In the data rows, 128 means zero.
Here are some numbered points:
[ 65 170 228 229 168  62  76 140 115 126 179 108  69 175 255  54  23  43
 127 175 123  50 108 111 167 121] 0
[150  58  69 104 158 167 130 152 134 131 119 141 155 147 104 122 125 154
 151 149 165 164 131 144 121 140] 1
[153 101 114 133 137 126 132 156 132 126 130 126  91  96 107 149 149 144
 132 122 114 125 109 127 129 146] 2
[ 78  19 103 136 153 179 163 164 174 218  68  74 172 169 114 181  80  49
 115 127 142 255 194 171 133 135] 3
[153 172 130 123 125 119 112 120 126 134 152 120 102 127 140 120 115 111
 120 109 127 119 135 126 105 121] 4
[209 255 201 183  83  37  12   0  24  59 183 128 116 108 255 169 177 202
  65  83 255  94  52 125 184 218] 5
[ 16   0  73  80 108 130 101 114 109 153  51  93 159 132  81 198 188 151
 129 154 181 195 138 161 155 125] 6
[ 28  24  18  40 178 214 173 142 135 141   0  22 156 172  45 104  87 201
 222 137  50 147 159 150  80  69] 7
[137 187 178 155 124 116 138 136 128 153 181 147 113  92 159 123 123 149
 122 103 166 160 152 128 123 137] 8
[205 145  93  92 155 137 118 143  91  66 116 129 121  88  54 165 139 117
 160 183 202 164 134 119  72 169] 9
[161 200 167 154 146 141 127  93  72  82 150 141 102  97 177 102 119 128
 141 136 128  61 102 159 128 143] 10
[  0 183 207 186 177  25  60 108  35 127 152  88 115 159 233   0  47  87
 161 190  67   0 102 121 189   9] 11
[128 166 165 143 104 114 138 129 128 143 191 143 104 142 189 117 120 123
 119 124 145 129  86  97 146 143] 12
[143 151 150 145 126 121  96  84 107 123 142 133 117 124 166 119 129 117
 123 153 144 116 133 133 147 164] 13
[124 146 127 129  97 107  98  85 104 113 143 141 158 138 145 142 147  98
 117 121 118 125 172 162 173 162] 14
[ 38   0   0 119 116 136 160 118 153 164   0  89 202 147  38 189 205 182
 130 122  95 167 146 146 101 148] 15
[125  96  81  65 149 158 124 139 110 119 158 119  84 107  91 177 166 108
  91 131 201 187 128 139 126 151] 16
[ 88 138 125  74  76  96  95 100  56  90 158  49  14 136 241  94 115  94
  87 131  97  29  77  83 181 164] 17
[141 162 129 115 107 109 112 139 133 122 160 153 131 115 126 114 126 120
 117 114 134 108 123 137 105 113] 18
[ 88 159 117 135 154  90  86  99 100 118 157 137  99 164 197  48  97 144
 175 154 119 117 113 122 174  96] 19
[ 98 174 218 207 171  93 102 167  94  27 148 192 124 167 255  35  76 132
 123 141 129  49 120 110  98 103] 20
[126 179 191 197 164 100 121 198 176  98 177 122  65 154 230  98 134 167
 125 101  93   0  24  33 121 187] 21
[110 162 188 162 154 154 142 139  94 111 148 114 140 179 181  96 121 114
 143 152 128 114 119  97 147 150] 22
[135  61 160 135 105 195 179 192 155 122  10  30 111  93  62 255 195 214
 230 152 145 244 151 106  98 148] 23
[139 115  92 101 131 124 114 119 124 134 137 121 140 138  98 149 142 119
 128 123 144 143 125  94  82 135] 24
[195  79  77  82 107 111 127 156 178 193 117 115 101  37  52 172 122 106
 130 151 178 177  60  82 112 191] 25
[185 255 140 155 183 180 104 146 112  56 232 195 132  96 146  92 110  70
  41  41 185 144 145 128  95 126] 26
[222 106   0  47 177 134 140 115  81 186 224 108   1  79  28 115 144 145
 170 163 179 165 175 160  25 146] 27
[135 104 104  73 125 165 129 131 125 131 124 137 164 151  84 155 157 132
 135 112 116 114 113 135 110 126] 28
[111 220 202 206 180  33  54 127  27  92 181  95  52 104 246   4  71 155
 169 124  42  32 133 105 125 103] 29
[ 77   0  60 127 209 255 215 202 209 160   0   6  36  92   0 159 191 228
 193  73  73 255 212 194 188 152] 30
[118  77  82  74 104 139 141 165 178 167 112  95 123 124  92 147 123 130
 151 104 110 161 140 140 118 120] 31
New points follow, each followed by the number of its nearest point above, looking only along the 5 directions in which the numbered points spread most.
[118  54  57 126 160 163 181 167 113 130  84  90  99  83  68 117 120 152
 139  89 146 188 131 151  99  78] 31
[135 100 111 134 160 168 172 173 156 149  48 101 149 131 133 215 163 150
 139 157 146 161 136 196 144 113] 31
[160 120 117 113 123 141 147 144 136 132  81 121 144 119  92 160 107  93
 143 137 120 123 119 149 140 144] 28
[ 32  24  92 129 117 178 255 197 151 198   0  10 113 199 172 225 174 121
 125 184 104 121 106  88  94  98] 15
[146 127  94  89 121 138 133 137 125 119 141 128 111  88  90 138 111 109
 118 118 147 141 117 115  91 128] 24
[100  76 119 127  96 139 127 102 125 115   0  16 132 127  89 219 224 184
 198 167  86 208 231 156  96 112] 15
[155 255 249 127 153 148  93  88  74 142 207 169 178 191 241  32  14  52
  96  86  89  93 101  35 107 168] 20
[117 255 255 206 177 146 125 142 120 172 196  96 127 210 232  28  85  80
  54 128 112  74 153 118 255 208] 20
[151 209 205 167  77  79 121 148 147 122 131  61  91 193 212  72  94  82
  82  69  74 100 192 106 102 168] 22
[159  83 106 130 152 204 191 180 150 166 150 145 180 118  55 134 145 148
  78 113 176 154 114 140 140 169] 1
[127 193 187 166 130 106 136 135 103 126 171 115  98 134 177 111  90  96
 142 178 154 110 145 116 120 138] 12
[ 38   0   8  74  95 173 159 169 161 105  21  75  82  79  98 159 159 199
 164 177 161 174 130 185  90  50] 15
[245 111  73  82 174 255 204 187 142 122  85  72  66  76   0 133  92  89
  68 121 255 241 152 171 132 182] 25
[119 122 135 123  90 101 116 147 131  96 130 147 162 146 135 119 103 113
 103 107 155 149 146 114 112 128] 14
[167 197 197 190 140  66  98  83   0  37 157 138 178 207 255 121 119 109
 120 111  86 129 207  73 106 202] 12
[ 45  57 126 145 105 125 144 157 186 184  64  86 125 107  97 160 101 125
 145 106 101 187 142 108  66  44] 31
[ 21  75 127 137 141 113  97  91 120 142   0   0 137 136  48 225 189 204
 202 167 192 254 178 106   0   0] 15
[114 152 142 145 148 130 132 126  91 130 162 139 129 116 184 106  85  93
 122 102  66  46 110 120 118 129] 19
[151 111 136 143 176 168 130 141 139 189 206 201  78  39   0 146 175 117
  96 105 109 133 141  74  12  97] 9
[133 114 115  79  93  95  85 140 151 124  67 127 170  87  19 117 114 128
 127  98 151 155 129 192 151 127] 28
[ 99  62  87 140 128 133 150 171 190 183  73  75 148 131  96 142 133 136
 137 135 112 186 169 160 142 120] 31
[190  96  93 137 201 219 204 181  66  73  37  63  88 105 104 247 169 111
  10  64 163 175 162 151  98 115] 25
[143 202 216 167  87  75  99  94  64 116 209 165 129 154 194  81  88 111
 139 160 132  74 115 101 102 144] 10
[119 209 240 143  37  15  47 100  89  55 101  75  52 146 225  31  35  84
 172 178 122  64  80 149 226 157] 17
[ 73   0  78 127  88 165 149 126 145 148   0  46 137 155 114 235 237 177
 153 162  70 219 143 125 121  83] 15
[109  81 102 120 140 201 202 210 179 121   8  73 173 195 101 178 173 139
 149 159 135 246 204 142 103 105] 3
[142 117  97  99 120 114 111 150 161 149 113 103 123 137 103 146 147 136
 132 120 115 125 122 127 111 124] 28
[158 159 115 134  97  62  88 105  65  76 144 147 132  97 123 132 138 142
 177 144 169 128 128 146 123 140] 13
